In the rows, zero is written as 128.
Rotation paths and how fast each direction turns (degrees each step):
Each turn is a multiple of 5 degrees from 10 to 175, or 0.
Each row of a path follows its step; steps can be skipped.

step 0: [116 124 137 128 125 118 126 134 111 137 126 140 135 141 122 131 130 138
 112 129 136 127 132 125 135 131 120 105 134 125 123 137 137 137 134 125
 126 119 131 124 122 126 127 120 119 132 119 122 125 119 134 131 126 113
 137 134 121 137 136 133 133 121 121 130 139 110 138 129]
step 7: [116 125 127 113 123 130 129 133 129 142 135 119 119 132 136 129 119 133
 124 135 136 145 135 121 129 117 121 118 126 117 124 135 134 126 130 116
 124 122 130 123 130 130 120 135 126 128 125 133 142 116 129 134 117 123
 136 144 124 129 126 122 154 116 132 127 140 129 134 121]
step 9: [122 126 131 117 131 136 112 138 115 129 113 122 132 132 118 130 142 118
 126 130 131 132 129 118 130 114 129 128 123 126 127 122 134 129 128 120
 125 120 132 129 115 117 129 130 114 131 122 136 126 124 132 117 125 112
 134 143 118 119 153 131 135 124 133 126 138 122 134 123]
step 11: [121 127 133 125 131 127 129 134 120 145 120 127 132 141 142 119 125 132
 128 122 134 135 119 119 119 138 126 117 128 115 117 124 115 136 139 130
 127 114 129 118 116 123 117 124 115 124 125 125 140 127 135 126 125 121
 126 144 132 135 133 142 138 124 124 125 130 111 125 120]
step 12: [121 124 139 122 125 117 112 145 116 137 120 139 127 141 139 139 131 131
 125 132 130 139 139 123 119 133 122 131 125 125 119 130 138 133 117 119
 131 117 140 110 118 116 125 120 128 127 119 128 133 133 124 121 124 125
 135 138 131 138 141 126 130 126 129 120 130 118 131 127]
step 13: [114 114 133 125 131 127 124 130 115 146 131 125 124 120 141 138 131 140
 126 128 131 130 130 130 123 113 123 131 128 119 124 120 127 124 126 114
 120 123 135 116 115 126 120 120 130 129 121 123 130 142 121 119 136 123
 128 131 114 130 137 136 148 119 123 123 134 138 136 121]
step 14: [120 120 132 119 119 130 121 132 122 129 125 131 139 124 138 116 134 135
 132 127 139 121 126 133 136 125 122 128 124 118 124 126 115 122 134 114
 129 115 124 104 113 116 126 146 126 124 127 126 137 120 121 127 130 128
 129 128 129 136 141 130 136 114 120 123 138 130 128 113]
step 17: [111 123 138 115 112 123 125 128 126 133 122 127 123 131 120 128 124 131
 127 133 150 137 135 133 130 120 132 125 120 110 115 138 118 113 131 124
 125 122 133 120 123 127 119 130 114 123 131 132 124 123 132 122 134 117
 133 145 117 130 133 139 132 122 137 121 128 129 124 121]
Speeds:
[126 129 127 126 126 126 128 128 130 127 122 132 127 126 129 122 130 128
 128 129 127 128 126 127 126 128 130 129 126 127 126 129 130 126 128 128
 131 127 124 129 128 125 126 128 129 129 129 132 127 128 127 129 129 129
 128 131 127 127 130 125 124 126 130 126 131 127 126 128] => 135
[130 128 127 128 125 131 126 126 129 127 125 129 129 127 127 132 130 125
 130 129 126 130 128 129 132 130 128 128 126 126 127 130 131 129 127 125
 128 127 129 129 125 126 130 132 126 125 132 127 131 124 131 126 128 130
 128 130 132 128 127 126 131 126 128 125 127 127 125 129] => 145
[124 126 130 126 130 127 130 124 130 131 130 129 127 126 127 129 130 129
 129 126 129 127 125 127 131 126 127 124 128 127 130 131 131 128 125 125
 128 128 127 127 129 129 129 124 130 126 128 127 129 130 131 131 129 129
 124 129 128 127 130 126 129 128 130 132 131 131 125 128] => 115
[131 130 126 132 127 129 126 127 129 128 126 126 128 127 124 123 129 130
 124 124 127 129 130 125 129 125 126 127 129 131 129 127 128 128 126 130
 127 127 127 126 124 128 127 126 128 126 126 125 129 123 127 127 131 129
 126 125 127 126 131 128 128 124 129 130 126 129 128 127] => 70
[126 128 128 128 126 125 124 129 125 127 128 130 126 127 127 129 127 129
 127 131 127 125 131 130 131 129 127 128 128 130 130 127 128 132 127 128
 130 127 127 124 130 126 130 130 130 125 130 129 128 126 125 135 127 128
 126 126 130 131 131 129 124 129 127 128 127 128 127 128] => 175

step 0: [144 136 122 131 120 131 122 120 127 133 122 121 142 127 137 119 130 122
 118 117 136 125 118 131 135 124 122 140 135 127 123 133 120 107 113 131
 131 117 128 119 133 136 141 140 134 116 125 124 136 135 128 125 118 131
 130 129 133 141 124 123 136 123 124 121 133 139 131 110]
step 1: [130 116 142 130 128 131 124 133 140 127 115 115 136 135 135 132 126 143
 135 135 123 136 139 129 131 132 121 114 123 127 117 120 114 130 126 120
 144 133 132 132 138 126 134 127 123 150 127 136 114 127 129 135 125 125
 139 127 127 122 127 112 135 128 143 122 134 126 139 126]
step 3: [123 133 126 141 139 124 117 124 122 125 131 136 129 141 134 117 130 141
 132 124 130 132 127 117 126 120 130 123 142 122 123 121 121 111 123 121
 118 137 142 125 130 129 138 134 125 112 119 118 129 142 135 130 118 124
 127 125 144 124 119 139 124 131 109 125 127 122 138 120]
step 4: [132 127 140 132 139 123 141 141 139 123 128 137 113 122 126 131 119 135
 128 130 137 129 119 139 127 122 130 121 125 129 119 126 123 128 146 133
 134 128 128 116 112 134 143 120 134 139 126 141 131 124 121 138 129 124
 143 135 126 117 117 124 129 137 138 125 143 129 135 134]
step 7: [118 126 138 131 129 129 134 128 141 115 136 123 113 113 131 160 130 123
 120 127 122 121 129 124 142 124 120 128 133 126 128 124 136 120 129 139
 118 129 125 122 129 121 121 124 132 128 126 133 119 117 125 139 136 132
 147 133 126 123 139 118 130 134 122 133 140 120 131 130]
step 9: [124 124 139 124 133 128 130 140 129 141 137 140 127 128 119 115 129 144
 129 144 120 126 116 124 121 131 116 126 127 132 129 134 134 134 135 127
 138 114 124 132 123 121 146 132 121 127 125 127 137 140 126 131 120 144
 125 133 123 135 132 118 145 142 114 128 127 126 139 117]
step 11: [121 132 117 127 110 138 123 123 126 132 128 121 143 137 146 127 126 139
 130 126 137 125 138 139 130 131 129 127 123 144 113 138 132 128 125 131
 125 115 137 138 134 124 125 141 138 128 123 120 136 138 141 129 128 123
 129 118 141 129 119 121 130 130 135 130 142 138 116 131]
step 17: [134 120 135 140 132 126 119 137 130 131 116 126 132 127 123 129 144 131
 122 136 127 135 144 141 136 124 131 115 119 132 131 127 143 154 130 133
 127 124 133 127 118 120 134 126 123 134 122 121 125 128 129 117 130 128
 134 121 143 116 140 120 119 130 120 126 137 116 133 139]
Speeds:
[133 128 125 130 128 127 124 128 126 130 125 123 128 126 126 124 127 128
 127 124 129 127 130 125 128 130 128 128 125 125 127 128 125 129 128 127
 132 130 130 126 130 128 126 126 128 128 126 129 128 128 129 127 127 130
 129 130 130 128 127 128 127 132 129 128 131 128 130 130] => 25
[130 125 129 129 129 128 130 125 129 126 128 125 129 127 128 128 128 125
 126 128 129 124 130 126 127 126 129 132 132 128 131 128 127 130 134 131
 125 126 128 127 129 128 127 127 123 130 129 129 128 125 128 130 126 127
 128 131 127 128 128 129 128 130 129 132 128 130 127 126] => 135
[131 130 128 129 127 127 129 127 128 125 128 128 130 130 130 127 130 127
 127 127 123 129 130 125 128 130 127 129 126 129 125 130 128 128 129 131
 123 128 126 127 130 128 129 123 130 129 125 125 130 130 126 129 128 129
 131 128 124 128 130 128 127 127 126 125 125 128 132 128] => 155
[127 128 127 130 129 131 125 129 132 130 124 131 127 129 129 127 125 129
 126 127 127 126 130 130 126 127 129 124 126 129 130 128 122 128 130 127
 128 127 129 128 129 130 130 127 125 131 128 126 127 127 126 126 129 126
 127 128 126 127 131 130 122 126 127 128 127 128 125 129] => 160
